Each named move below is a turn or a mirror, shown by a few rows before and after it. Which moves, in which order, take the first row of each later pair to the second? The first pair is answered.
Y:
[  0   9 -26  11  19  -3  35   6  -3  24 -21   9 -25  13   7   1   9  -3
   9 -13  16 -36  26 -18   8  20   2  -3  29] |-> [ -6   4   5  16  28  14  40 -12  -5 -20 -19  26  -2 -10   9  -1  -9 -31
 -25 -20  10 -20  16 -17 -19   6   9 -15  14]
[ 16   3  -7 -19  21  15 -18  -9  -7 -25 -12   3 -24  21  -4  -7  -6 -13
  -4   9  23 -17  17   5 -15   1 -11   7 -17] |-> [ 18   3 -10 -18  19  12 -19  -8  -6 -19 -11   1 -25  24  -4  -8  -4 -10
   1  10  24 -19  19   6 -12   3 -11   8 -17]
[ -2  -4 -11  -8 -13   7   5   4  -2   9  -5  -3   3  -1  -9   1  -3   2
  -9   6  10  -7  11  -6  -7  -2   1   7  10] |-> [ -5  -6  -5  -7 -11  11   6   1  -1   1  -4  -2   7  -5  -6   1  -6  -2
 -14   4   7  -5  10  -5 -15  -4   5   4   7]
B:
[  5 -15 -38 -29   6   7 -37   4  14  45  -6   7  -8   9 -32  -6 -28   4
  19  21  25 -37  26  -4  -7   7  -7  -2   8] |-> [  4 -16 -41 -26   8  18 -33   5   9  43 -11   8  -2   0 -26  -4 -35  -1
  15  19  27 -33  30 -13 -18   6   6  -1  14]
[  4  -2  -8  -3   7   0  -2   1   2   7   8   6  -3   4  -9   4 -12   2
  12  -5  -2  -7  -8 -17   7  12  -9   6 -11] |-> [  4  -3 -10  -1   7   9  -1   2  -2   5   6   8   0  -1  -6   5 -17   0
   9  -6   0  -6  -7 -22   1  10  -1   7  -8]
[ -4  13  -3 -26   6 -15 -12  -6   6  25  32 -14 -21  19 -36  -6  28  -7
 -15  12   8 -29  11  28  21 -10 -14   9 -29] |-> [ -5  10 -11  -6   9  37   3  -3 -11  14  16  -4   6 -18 -10   1  -1 -28
 -39   1  21 -25  23 -14 -21 -21  44  13 -15]
Q:
[-24  -2  27 -12 -16 -17  -8  -8  -5   8  31   7   9  -8 -37 -33  12  12
  -1 -19 -36  25 -17  43  34   3 -43 -33 -14] |-> [-13   0  23  -9 -17 -35  -7 -17  -5  -3  20   8  -6  13 -28 -41  22   6
 -22 -16 -26  16   1  55  31  -8 -41 -36   4]
[ 16   3 -16  11  14  13  21   4  -8  13 -26   7 -18   8  22  -2   2 -10
  -1  -2  19 -13  27 -12 -26 -17  39   5  33] |-> [ -3   1  -8   6  17  41  19  17 -11  30  -9   7   4 -23   9  10 -15   1
  29  -6   3   1   1 -32 -19  -1  33   9   5]
[-40 -22  33  -4 -14  14 -24  -1  22  16  29   6  51 -37 -33 -15   3  11
 -18  21 -29  19 -22  -7   3  -1   7 -21 -34] |-> [ -9 -20  22   3 -21 -34 -23 -23  25  -8  -1   9  13  15 -11 -34  31  -4
 -68  25  -2  -4  21  26  -9 -27  19 -28  13]
[ -3  12   0 -17 -16  -2  -8 -18  16 -15 -10  17 -11  36  -2 -26   5 -30
 -39  17  14 -15  14  17   9 -23  11 -20   4] |-> [-31  11  11 -26 -11  38  -9   3  12   7  14  16  22 -12 -22  -9 -19 -17
   5  11  -9   5 -24 -13  18  -1   2 -15 -36]
E:
[-15   5 -12 -46  12  19 -13  -4  -6  30  -1 -10   6 -19 -30   9  -5  12
  25  -2 -19  -5 -20   5  -6   3  -4  27  -5] |-> [-21   2  -4 -39  14  19 -12  -4  -6  18   0 -10  13 -26 -27  13  -3   8
  26  -5 -27   6 -27   4  -8  -1  -5  22  -5]
[-12   9  12   4   7  19   9  -7  21 -37  24   6  12  -3 -12  13   0  -3
  19 -13 -23  -8 -19   6  14  12 -21 -11 -19] |-> [  6  19 -13 -12   1  21   3  -5  23  -6  22   5  -9  22 -20   3  -1  10
  18  -3   1 -44   2   7  16  22 -19   3 -10]
[ -7  -5 -46   3 -19 -12  21 -16 -21   3  -7   4  20 -28  55   5 -16   3
  -5   1   5  11  22  -2   7  -2  17  13  23] |-> [ -8  -5 -45   3 -19 -12  19 -18 -21   1  -8   5  20 -30  56   4 -15   3
  -4   0   4  13  22  -2   7  -2  17  13  21]
[  2  14  -6  41  -4 -39  23   3 -16 -33  -3 -13  13   0  37  38  19   4
  26 -35 -48  35 -10  -7  18 -20  27  -4  24] |-> [ 29  27 -49  12 -11 -38  14   5 -14  18  -9 -14 -22  41  29  24  11  25
  24 -19  -6 -25  26  -6  25  -1  33  22  37]
D:
[ 15  -4  -5 -12  22  10  -5  12   8  17  18  21  -3  -2 -15   9   4  -2
  32 -10  10   2 -13 -13  23   9 -24   8 -14] |-> [ 23  -6   0   1  34   5   3   5  12  -9  10  20  -3  -2   1  16   7 -21
  23 -26   9  10 -10 -20  11   0 -15   8  -5]
[  2 -11 -42  -6   0  24  11  14   8  10 -12 -14  -5   3   7  34  -8 -22
  16 -16  27 -18  -2 -22   0   7  18   4 -30] |-> [-13 -21  -6   8   1  12  13  -2  10 -37  -9  -7  10 -11   8  29  -2 -42
  -8 -17   4  13 -18  -1  -9 -13  10 -23 -36]
[-18   2  27  11   9 -14  30 -12  17 -36 -15  11  -2 -24 -30   5  23   6
   3 -27   1  40 -11 -13   3   8 -20 -27 -14] |-> [-20   9   0 -12  -6  -1  18   5  14  20  -5   6 -13 -14 -51  -4  16  39
  26  -7  12  14  -4 -15  23  28 -25 -12 -22]

Each pair is two moves apart.
[ -4   0  -5  -6  -2   2   0   4   0  15   0  -6  -1   2   5   4  -5  -8
   9   3  -4  -4   6 -11   3   2  -5   3  11] |-> [ -3  -3  -2   0  -1  -6   2   1   1   6  -4  -8  -1   3  10   6   0 -11
   7   0  -8   2   5 -11   3  -3  -6   0  15]  D, Y
[-29  17   2  -9  -5  25 -18 -11 -20  38  29  16   7   7 -38  -6 -29   2
   0  13  -3   2 -26  16   5   4  -7  21 -23] |-> [  1  22 -21   7  19  30  -3  -8 -16  35   9   7  -7  18  -6  18 -31 -14
  11 -16  20 -10 -12 -24  -9   8  17  47   2]  E, D
[ -8  -4 -28  -3  22  -4  16  12  21  -7   7  13 -32  39  -2  -9  26  -6
 -12 -21  20 -20  -1  -3 -30   4  10  35  24] |-> [-28  -8 -13  -6  29  30  18  20  18  -4  25  16   0  -2 -15   3   4  -4
  10 -26   1  -1 -29 -25 -30  16   7  37 -11]  Q, Y
[-19  13  -7  -5 -21  16 -18  11  23  18 -13 -12 -26   9 -31  -9 -14  22
  30  19 -13 -11 -10  12  -6  22 -11   0 -17] |-> [  2  12 -12  17   7  23  -2   9  27  -5 -28 -16 -29   5   0  17 -17  -5
  36 -15  -3  -7 -11 -26 -27  19   9  15  -1]  D, Q
[ 26  14  14  -5  14   1  15 -20   6 -24 -21  22  -7  15  12   0  -2 -38
 -29 -15  22 -15  16   5 -24 -10  12  -1  13] |-> [ 11  14  25 -27   0 -23  -1 -20  12  -6  -3  19 -16  28 -21 -14  12 -15
 -14   8   6 -16   3  41   7   0 -29 -10  -8]  B, D
[  0 -33   7  -2 -24   9  16   5  -9   9  -5  -1   0 -36   5  10   2   0
  -8   8 -15 -19  31 -18 -19 -33  25 -18  22] |-> [ -2 -31  15 -17 -26 -24   4   4   3  22   9  -7 -18 -15 -19   7  21  16
  17  16 -28 -20  17   9  14 -21 -21 -20   4]  Q, B
